array([[127, 131, 133, 135, 128, 126, 127, 126, 131, 127, 130, 128],
       [126, 124, 118, 129, 133, 135, 122, 135, 126, 118, 130, 128],
       [126, 133, 133, 125, 128, 125, 127, 125, 127, 124, 128, 128],
       [133, 122, 126, 127, 131, 129, 135, 130, 131, 135, 128, 128],
       [124, 130, 120, 125, 131, 135, 124, 136, 133, 112, 129, 128],
       [126, 129, 128, 141, 122, 124, 125, 122, 127, 133, 131, 128],
       [120, 138, 152, 122, 130, 140, 117, 142, 119, 120, 120, 128],
       [129, 122, 117, 133, 130, 132, 127, 132, 130, 128, 130, 128]]): 127

array([[127, 133, 129, 122, 138, 135, 134, 117, 125, 129, 126, 130, 132,
        136],
       [128, 115, 108, 133, 146, 139, 126, 124, 122, 123, 128, 131, 127,
        131],
       [128, 131, 141, 129, 126, 132, 123, 119, 116, 125, 126, 134, 125,
        126],
       [132, 124, 123, 135, 140, 128, 130, 134, 120, 123, 142, 126, 128,
        124],
       [128, 115, 128, 128, 137, 132, 136, 118, 126, 128, 130, 127, 136,
        129],
       [125, 121, 125, 113, 121, 132, 123, 124, 125, 129, 123, 122, 124,
        128],
       [130, 121, 128, 125, 131, 130, 138, 126, 122, 131, 122, 141, 125,
        130],
       [128, 128, 128, 129, 123, 127, 142, 122, 131, 120, 116, 136, 119,
        111],
       [124, 122, 130, 117, 129, 128, 136, 121, 129, 128, 127, 121, 127,
        131],
       [139, 130, 120, 135, 132, 128, 103, 131, 125, 116, 124, 128, 135,
        133],
       [138, 126, 127, 125, 140, 137, 128, 128, 128, 124, 107, 133, 133,
        115],
       [130, 127, 138, 118, 148, 123, 123, 126, 137, 112, 140, 122, 130,
        132]]): 127

array([[122, 139, 105, 147, 130, 145, 134, 134, 124, 127, 128],
       [119, 128, 138, 125, 124, 147, 127, 147, 152, 130, 128],
       [136, 125, 111, 116, 110, 132, 107, 122, 135, 125, 128],
       [116, 111, 112, 128, 143, 127, 145, 119, 138, 118, 128],
       [142, 154, 133, 109, 129, 114, 129, 111, 146, 116, 128]]): 122

array([[123, 153, 124, 122, 126, 123, 154],
       [131, 129, 124, 122, 126, 123, 138],
       [131, 129, 124, 122, 126, 123, 138],
       [131, 129, 124, 122, 126, 123, 138],
       [114, 153, 124, 127, 126, 126, 156],
       [131, 129, 124, 122, 126, 123, 129],
       [131, 129, 124, 122, 126, 123, 136]]): 123

array([[131, 130, 128, 127, 129, 129, 130, 128, 124, 113, 129, 130, 131,
        130],
       [154, 142, 126, 117, 141, 136, 151, 132, 109, 113, 128, 146, 141,
        151],
       [129, 128, 128, 129, 129, 130, 127, 129, 129, 113, 128, 129, 127,
        127],
       [137, 128, 124, 125, 132, 131, 136, 125, 123, 113, 128, 131, 133,
        129],
       [126, 126, 129, 129, 128, 127, 125, 126, 129, 113, 128, 126, 127,
        125],
       [124, 129, 130, 130, 126, 126, 125, 130, 131, 113, 128, 127, 125,
        130],
       [136, 130, 124, 125, 131, 130, 136, 127, 123, 113, 129, 131, 131,
        129],
       [126, 130, 128, 128, 127, 128, 128, 127, 128, 113, 128, 128, 128,
        129],
       [123, 123, 128, 130, 125, 127, 123, 129, 132, 113, 129, 125, 125,
        125],
       [114, 129, 137, 135, 118, 121, 111, 132, 139, 113, 128, 123, 120,
        129],
       [119, 127, 133, 131, 123, 124, 119, 129, 135, 113, 129, 124, 123,
        124],
       [145, 134, 124, 120, 139, 135, 145, 128, 115, 113, 126, 140, 139,
        138]]): 131

array([[128, 129, 128, 128, 128, 127, 127, 129, 128, 128, 128],
       [102, 119, 117, 124, 123, 133, 125, 145, 141, 118, 135],
       [128, 129, 128, 127, 128, 128, 128, 128, 128, 128, 128],
       [103, 126, 122, 124, 129, 121, 124, 153, 146, 135, 133],
       [139, 134, 142, 142, 107, 131, 126, 125, 126, 115, 142],
       [146, 152, 130, 127, 126, 141, 118, 128, 132, 122, 138]]): 128

array([[132, 122, 123, 127, 132, 132, 124, 128],
       [133, 129, 121, 136, 127, 123, 125, 120],
       [122, 150, 134, 144, 114, 108, 138, 117],
       [123, 129, 135, 123, 127, 131, 132, 134],
       [131, 132, 124, 136, 126, 122, 128, 122],
       [133, 112, 123, 117, 139, 143, 121, 136],
       [131, 103, 127, 104, 144, 154, 120, 146],
       [122, 131, 136, 124, 126, 129, 133, 133],
       [122, 116, 138, 110, 136, 147, 130, 147]]): 132
---
[116 122 125 142 156 132 112] Out: 112
[129 109 120 132 152 126] Out: 126
[104 156 151 131] Out: 131
[141 137 151 140 127] Out: 127
[126 134 142 116 149 119 107] Out: 107
[154 154 157 154] Out: 154
[117 126 128 107 122 123] Out: 123
---
[101 132 140  99 145] 132
[145 104 141 143 135] 141
[155 119 131 117 150] 131
[114 125 130 127 106] 125
[100 148 122 108 127] 122
[117 114 129 151 124] 124
[152 143 140 130 116] 140
[115 126 156 119 125] 125
[127 131 122 154 119] 127
[136 155 135 132 148] 136
---
[[120 137 132 136 125 127 100]
 [122 142 134 134 129 131 104]
 [119 137 131 135 125 127 100]] ans = 129

[[129 126 129 125 131 130]
 [138 141 130 124 128 114]
 [124 125 109 124 153 108]] ans = 124

[[121 116 117 100]
 [120 113 116 102]
 [122 117 117  99]] ans = 113

[[116 119 127 105]
 [127 124 123 118]
 [128 129 130 126]] ans = 124

[[130 129 125 131]
 [122 122 135 140]
 [121 125 131 102]] ans = 122

[[111 135 139 127]
 [137 134 106 133]
 [121 142 114 132]] ans = 134

[[126 123 107 129]
 [126 123 103 125]
 [126 123 107 129]] ans = 123
---
[[136 119 110 150]
 [130 146 129 131]] Answer: 130

[[125 119 129 152 141 134]
 [137 109 137 136 142 143]
 [139 107 154 131 141 154]] Answer: 137

[[136 138 153 151 153]
 [138 139 150 152 150]
 [141 139 152 146 152]] Answer: 138

[[120 149 125 106 109 140 124]
 [134 138 137 146 135 105 144]
 [121 141 149 112 118 150 106]] Answer: 134

[[117 123 132 122 136 127 144]
 [104 127 144 144 146 115 145]
 [132 129 131 116 120 141 126]] Answer: 104

[[122 123 142 125 129]
 [144 131 107 156 119]
 [114 120 121 135 156]] Answer: 144

[[156 103 120 127 128]
 [122 137 131 142 149]] Answer: 122

[[140 125 139 116]
 [104 128 141 125]] Answer: 104

[[138 132 156 110 144 120]
 [123 126 134 116 132 123]] Answer: 123
---
[110 113 105 142 122] -> 110
[107 154 130 120 130 139] -> 107
[135 143  99 121] -> 135
[111 106 134 135 117 125] -> 111
[138 102 146 105] -> 138
[129 149 157 103 134 120 148] -> 129
[123 156 133 129 121 136 149] -> 123
---
152,107,110,107 ==> 107
149,152,134,126,102,132 ==> 132
153,102,157,136,135,133,124 ==> 124
112,144,107,120,131,125 ==> 125
120,125,132,103,152,136,113 ==> 113
143,106,144,126,128,132 ==> 132
---
[[114 134 131 105]
 [142 138 122 128]] result: 114, 128

[143 125 133 103] result: 143, 103

[[129 109 118 138 128 152 142]
 [138 137 136 121 148 129 136]
 [108 148 103 144 152 152 121]] result: 129, 121

[124 131 150 120 116 130] result: 124, 130

[116 153 112 105 109] result: 116, 109

[123 137 104 131] result: 123, 131
---
Q:
[[145 131 108 115 136 127]
 [125 120 122 137 118 148]
 [151 138 107 106 145 112]]
A: 131

Q:
[[123 132 125 149 143 107 134]
 [127 130 128 137 134 126 130]
 [125 131 126 142 138 117 132]]
A: 132

Q:
[[109 109 109 107]
 [142 142 144 145]
 [116 117 115 116]]
A: 109

Q:
[[137 111 131 136]
 [123 109 117 156]
 [133 124 113 134]]
A: 111

Q:
[[115 139 146 142 130]
 [122 131 125 130 154]
 [146 125 139 138 145]]
A: 139

Q:
[[134 129 107 140 125 103 124]
 [129 117 119 132 124 138 135]
 [137 137 133 129 124 134 141]]
A: 129

Q:
[[129 127 126 128 127]
 [129 122 145 125 139]
 [130 120 116 125 103]]
A: 127

Q:
[[124 110 121 152 129]
 [146 121 149 114 142]
 [136 139 110 127 147]]
A: 110
